In the data rows, the value 128 means zero.
Every row has a hidden score. How much higher is the second row's score than the first row's in each pair? 10 means about the same, 20 much higher and 0 much lower. The score is a weighted sum of the row's numbers plus the product of two more (or one squared), each taken from its middle value.
[146 133 144 171 120 110 142 116 141 160 100 163 144 172 122 140]
[ 92 129  94 145 137  85 125 133 114 156 126 122 131 137 116 174] -> 16
[127 113  98 139 141 123 115 130  98  95 137 114 110 124 170 112]
[154 162 170  95 122 142 141  78 175 164 131 145 192 124  82 147] -> 9
[102 116  84 113 142 108  91 171 122  96 141 173 129 107  71  70]
[123 107 153  77 130  81 140 153  98 152 136 140 130 146 168 145] -> 6
[141  93 123  81 129 137  92 150  64  97 135 121 107 119 178  80]
[161 164 110 179 119  97 114  83 107 100 133  85  82 121 127 168] -> 10
[121 140 132 151 121  92 130 129  96 141 120 149 122 133 124 185]
[113 112 117  95 131 108 136 167 102 116 136 145  97 134 160 112] -> 5
[115 125  85 167 117 133 163 138 110 122 122 116  88 140 128 186]
[125 130 160 103 109 194 171 123 178 140 123 119 197  94  69  94] -> 6
[132 111  88 192 119 114 184 148 129 121 131 144 122 157 105 183]
[111 125 101 118 123 133 125 133 121 149 120 127 130 134 150 151] -> 6
[157 153 190  96 133 160 132  89 190 147 117 150 199  71  74 103]
[145 114 139  81 138 124 120 147  84 104 134 124 113 159 176  71] -> 7
[117 110 141 150 131 110 173 173 103 145 114 161 122 159 127 160]
[157 147 182 106 126 174 109  70 190 154 122 114 213  84 112 120] -> 11
[140 161 185 110 126 158 161  77 192 159 123 161 171 115  65  95]
[136 119 144 129 122 141 121 101 114 148 120 100 123 139 139 126] -> 13
[154 155 161 119 123 165 129  69 168 134 127  96 182  88  94 127]
[142 142 110 139 137  50 104 140 105 102 136 156  51 165 166 148] -> 12
[ 71 114 148 110 136  67 128 151 147 134 142 175 129 139  97 127]
[109 107 122  93 131 118  98 138 108 123 139 142 128 155 139 119] -> 6
[150 120 142 133 121 154  98 113 108 143 119 129 124 111 139 135]
[ 98 120  79 169 127 126 163 160 128 102 134 145  96 141 172 111] -> 5
[153 175 219  89 121 155 166  85 209 155 130 155 217 112  54 116]
[109 104 117 147 119 155 161 173 108 121 123 168 117 123 107 145] -> 11
[111 134 114 146 145  72  90 131 115 113 153 167 127 140  80 129]
[155 113 158 122 128 136 119 113 122 131 119  83 171 124 160  99] -> 8
[154 154 181 102 124 158 108  60 178 138 129  86 193  64 123 111]
[137 125 145 116 126 112 148 143  94 113 134 108 117 133 175  88] -> 4
[140 137 106 127 123 115 114 104 122 127 127  90  95 135 156 168]
[113  99  30 206 130 124 124 138 137 130 128 132  99 148 156 139] -> 15
[131 118  87 131 123 138 138 141  83 118 131 105  95 100 141 152]
[101 147 157 116 141  44 108 173 111 146 135 191 138 166 130 127] -> 13
[150 140 138 130 122 132  97  79 142 153 118 106 141 115 136 152]
[138 172 123 153 142 177 121  42 251 157 117 122 156  73  25 173] -> 16
[ 97 104 173 127 130 125 142 173 124 136 128 175 150 109  86  96]
[130 107 141 142 120 120 126 135 120 154 117 153 142 127 129 147] -> 10
[118 125 108 112 134 137 127 123 119  97 136  73 146 127 159 108]
[137 117 117 108 137 108 111 132 131 139 128 100  93 144 168  80] -> 15
[154 112 130 141 121 158 140 119 111 132 117 129 137 123 131 127]
[ 92 114 173 105 134 108 123 181 125 111 137 177 134 118 111  64] -> 15
[102 126  83 163 123 120 185 145 135 128 113 135 125 143 144 168]
[169 188 203  68 129 144 100  72 169 150 131 119 209  75 110 104] -> 4
[158 135 113 140 131 138  87  71 122 142 121  70 105 118 163 141]
[157 146 140 141 129 126 119  69 104 125 121  73 108 120 139 171] -> 8
[137 154 125 177 123 146 163  97 169 147 120 104 149 128  82 152]
[146 131 138 142 123 104 158 132 140 153 123 146 144 150 118 164] -> 10
[121 130 100 122 134 100 134 140 112 136 134 134  99 155 179 151]
[121 128 109 192 121 182 125 103 158 112 133  67 123  65 102 123] -> 15
[132 153 151 138 128 146 137  77 197 160 123 106 169 116  91 133]
[ 99 122 204  90 141 106 108 157 126 133 138 153 142 110  61  93] -> 14
[129 185 118 151 122 122 161  72 219 168 126 114 184 135  63 198]
[ 96 144 193  53 137  78  48 178 137 158 156 234 112  91  73  76] -> 14
[111 142 112 182 118 185 144  98 160 118 129  70 143  89  94 134]
[145 127 117 116 136  90  95 118  88 142 114 109 109 144 170 172] -> 12
[102 107  92  91 141 103  71 140 135  90 154 148 124  90 109  96]
[134  97 116 165 117 156 164 133 148 151 124 131 135 127 107 145] -> 10
[167 119 205 127 120 133 139 148 105 153 116 154 132 132 135 110]
[100 127 130  78 131  92 113 182 107 124 146 201 117 132 109 116] -> 4
[121 141 106 132 121 151 130  62 170 128 128  79 165 108 125 148]
[114 100 100 128 137 102 100 140  94 126 146 166 110 147 134 121] -> 12
[120 191 208   0 141 213 126  90 198 168  97 172 205  78 133  47]
[161 150 216  65 122 172 120  72 185 147 128 154 189  93  92 101] -> 15
[118 114 162 137 120 120 154 165 115 152 126 185 109 104  97 138]
[119 129  98 129 134 134 172 136 129 118 128 110  95 146 140 114] -> 7
[150 140 116 117 124 158 120 121 117 121 119  90 110 105 161 143]
[125 135 119 154 143  97 129 151 145 103 137 127 116 181 180 114] -> 14
[151 154 135 124 124 103 139  85 147 160 110 144 136 176 119 174]
[105 101 157 107 136 100 112 142 112 124 129 131 148  90 138 114] -> 11
[125 129 145 131 131 104 128 132 139 160 128 162 141 130 109 167]
[121 118 107 152 115 194 171 140 141 128 110 121 122 115 111 150] -> 5
[153 144  89 209 128 110 108  75 109  96 131  67  79 114 107 185]
[118  92  91 159 138 143 110 145  87 108 138 102  75  73 133 128] -> 9
[127 148 143 120 118 169 133 129 106 109 122 108 142 104 148 105]
[124  96  99 127 143 147 135 186 160  92 134 129  86 145 128 105] -> 15
[111 142 120 171 136 110 164 155 144 117 129 125 127 163 138 130]
[125 165 160  99 123 198 176  84 222 152 118 138 193 103  76 150] -> 9
[ 84 121 136 120 138  75 130 173 150 159 133 168 135 135  86 122]
[ 81 132 142 108 136 110  74 164 134 115 154 205  80  99  91 116] -> 11
[122 108  93 111 136 123 140 165 140 107 141 148 111 114 131  99]
[147 154 159 117 123 153 114  83 147 129 131  93 184  91 114 125] -> 10
[107 110  84 138 125 155 136 136 116 121 120 103  91 127 123 164]
[142 130 121 170 118  88 149 120 113 166 108 143 121 165 122 198] -> 15
[135 158 127 129 118 166 142  66 198 163 127 111 173  85  63 163]
[147 106 147 131 127 172 106 139 101  98 134 109 173 112 135 117] -> 10
[135 110 129 105 140  98 155 175  98 109 130 166 120 166 170 107]
[115 116  87 177 111 147 177 185  91 117 119 142 102 128 132 158] -> 10
[141 122 126 173 122 155 143 122 117 144 120 126 119 133 104 143]
[152 146 155 160 121 101 164 127 157 165 102 165 146 179 104 179] -> 12
[158 109 142 101 132  91  88 125  82 128 123 120 103 123 195 123]
[150 111 106 131 144 120  98  97 100 101 136  75  96 122 168 110] -> 9
[161 180 194  62 126 182 123  69 198 148 126 134 180  78  90 115]
[158 167 169  99 125 125 123  66 173 147 123 134 205 139 102 158] -> 9
[134 134 155 159 106 155 184 106 200 147 116 150 153 136  63 159]
[153 158 198  94 133  84 146  81 152 174 113 172 197 171 106 144] -> 12
[148 161  89 126 128  88 109  40 175 157 112 111 146 159 126 195]
[ 95 136 137 167 120  92 152 151 123 149 131 180 131 139  91 145] -> 2
[117 136 123 160 123 173 125 101 141 105 126  76 148 108 138 124]
[140 160 147 151 130 176 149  72 185 133 120 101 189 105  95 159] -> 8
[120 130 153 111 134 128 140 138 141  92 120 100 112 162 116 116]
[115 162 165  32 147  64  27 132 122 129 144 174 104 114  92  88] -> 11
[135 125  87 144 130 107 128 126  94 128 132 100 114 129 159 151]
[129 149 116 156 124 163 128  79 166 124 123  80 156  85 101 136] -> 10
[115 120 124 180 123 107 163 168 113 129 127 145 118 153 113 174]
[129 132 112 133 120  94 120 120 119 143 134  93 107 129 145 165] -> 10
[121 147 116 189 120 169 104  88 146 105 130  62 132  75 123 119]
[141 135  96 201 126 108 183 149 127 115 124 131  81 146 128 173] -> 7
[113 122  94 156 137 102 152 175 143 108 138 152  98 175 148 126]
[124 138 133 155 121 162 186 104 174 138 119 105 168 130  94 156] -> 10
[116 117  83 135 137 109 154 169 118 109 126 138  94 175 142 129]
[ 98 127 124  99 142 119  54 156 134 102 146 186 122 111  95  77] -> 13
[134 127 120 160 124 128 150 157  99  87 132 126  88 129 138 130]
[137 108  86 105 133 138 100 135  93 101 130  82  71 112 175 111] -> 12
[152 111 143 132 112 140 158 103 128 174 129 137 120 133 113 147]
[123 105  76 216 125 121 176 151 143 122 131 122 101 168 122 184] -> 13
[120 110 139 119 138 104  96 158  90 109 140 138 114 121 143 103]
[130 124 148  72 135  84  75 158  82 100 141 161 103 139 202  72] -> 10
[109  89 114 113 137 127 133 174 114 117 134 155  91 143 160  95]
[122 155 104 169 125 169 160  95 146 116 125  79 142 128 113 116] -> 6
[128 110 130 130 131 158 168 166 122 101 131 116 132 140 158  81]
[137 119 153 146 124 151 139 122 120 130 116  97 138 111 135 119] -> 14
[140 131  91 138 131 121 115 121 105 114 135  97  86 126 173 131]
[132 132 126 112 129 143 129 135 111 134 127  94 136 117 151 100] -> 10
[118 128 125 170 117 154 169 142 119 137 117 123 109 143 114 156]
[128 108  83 135 122 149 133 139 104 108 127 108  96 107 139 138] -> 9
[141 148 131 164 123 107 150  99 164 148 115 139 147 150  89 193]
[134 106 121 142 118 183 145 138 134 111 129  89 117 113 106 125] -> 6
[132 130 160 130 133 138 129 136  83 128 124 120 122 118 178  45]
[115 153  91  91 133 137 132 120 109  98 132  65 127 125 191 107] -> 3
[115 117  53 185 142 129 126 134 148 105 142 103  71 159 142 127]
[110  96  89 148 139 154 112 143 120 100 141  94 122 114 149  90] -> 10
[135 151 115 131 123 159 118  66 154 139 125  77 145  96  90 170]
[112 109 104 122 140 135 163 173 113  97 127 155  81 141 140 116] -> 8
[143 135 128 174 120 130 166 108 147 161 114 168 141 160  99 173]
[115 117  97 115 132  95 119 151 112 121 130 139  94 151 182 126] -> 6
[134 117 138 102 114 154 175 148 102 138 112 131 102 135 126 132]
[149 136 174  92 121 156 135  97 166 147 109 110 175 104  96 104] -> 13
[100 122 138 151 122 151 161 153 116 133 124 105 161 136 138  96]
[129 106 101 125 122 141 130 132  87 111 132 103  96 113 159  93] -> 8
[111 123 144  57 133 132 147 151 120 124 120 121 137 135 182  62]
[157 122 135 123 120 134 145 121  73 115 126 123 114 121 158 113] -> 8
[160 129 166 120 122 141 118  88 146 145 111 143 159 139 117 130]
[133 144 176  87 114 162 118 131 140 148 141 123 160  98 115  72] -> 14
[141 102 131 120 134 136  88 164  40  83 144 152  84 138 198  79]
[101 119  58 154 149 108 100 152 122  93 142 137  67 138 156 142] -> 11
[134 150 132 153 109 151 163 116 174 140 109 163 170 141  74 160]
[131 112 109 147 126 143 154 165  96 127 132 122 109 139 151 116] -> 8
[153 123 157  96 125 140 138 124  85 114 128 110 122 122 150 110]
[114 140 137 166 108 222 175  94 230 146 125 140 148  97  35 156] -> 16
[105 102 132 103 132 119 105 182  92  98 144 194 127 117 143  50]
[153 146 154 111 132 100 103 112  97 140 124  92 151 139 161 121] -> 11
[146 150 168 108 116 137 155  73 181 154 111 140 187 123  92 136]
[151 168 153 110 122 129 134  65 189 157 127 105 181 116  89 171] -> 10
[104 121  69 164 144  89 125 145 117 103 139 160  92 141 126 138]
[107 119 171  99 142  84  71 133  98 129 141 156 170 111 110  78] -> 6
[ 97 116 159 153 140 114 138 163 108 136 126 169 137 114 106 124]
[ 87 131  87 151 128 170 136 138 140 117 132  78 104 100 121 112] -> 7
[164 120 132 129 122 137 105  82 141 154 120  98 132 121 115 148]
[163 162 175   0 128 180  69  49 159 140 122  97 209  65 146  79] -> 5
[120 113 137 135 125  97 148 144 125 158 131 148 121 153 118 151]
[124 150 132 134 130  97 151 126 109 128 131 105 127 156 151 120] -> 5
[124 112 137 128 125 125 170 164 102 142 119 152 120 139 136 139]
[102 125 197  48 132  77  89 165 118 116 143 203 147 103  68  56] -> 12
[115 108 103  71 139 135 120 166 100 112 127 152  95 134 179  89]
[141 123 193 114 121 138 166 140  99 148 113 122 158 128 115 157] -> 12
[141 134 129 135 135  47 134 157  98 149 131 148 123 175 152 160]
[137 173 160 103 133 199 146  52 217 142 130 124 165  53  43 127] -> 8
[107 164  74 168 163  18  16 128  55 114 137 109  85 167 216 196]
[124 138 110 149 119 150 159 101 156 136 112  97 131 124 108 146] -> 5
[102 162  97 167 140 130 124 105 118 145 133  66 142 121 120 124]
[ 82 148  75 127 121 164 176 144 192 135 123 127 104 108  90 119] -> 9
[150 135 147 106 128  82 124 118 113 145 127 125 103 159 154 143]
[129 105 121  99 134 137 101 179  85  87 136 164  77 113 158  75] -> 9
[106 154 154 154 125 117 142 141 139 125 120 110 171 142 145 103]
[123 121 104 134 141  93 129 163 120 101 137 149  98 161 138 134] -> 9
[116 119 118 127 132 117 152 173 111 111 131 162  91 159 154 109]
[138 137 168 112 122 117 144 132 122 140 125 108 190 148 140 126] -> 10
[124 117  89 143 118 150 129  95 119 130 125  66  83 119 133 152]
[153 174 209  99 127 127 122  98 138 147 127 129 206  60  86 116] -> 7
[ 98 125 106 111 140 120  70 125 114  88 140 132 107  96 115  98]
[119 116  72 124 137 116 136 151 128 112 135 124  88 146 155 131] -> 8
[111 115 121 115 133 111 123 185 100 110 129 162  78 132 131  92]
[135 130 100 160 117 128 152 130 142 132 108 114  91 181 120 199] -> 12
[112 102 108 117 136 106 124 163 110 104 128 153  97 135 151 117]
[112 130  72 125 122 131 128 137 109 113 129 109  75 117 152 111] -> 7
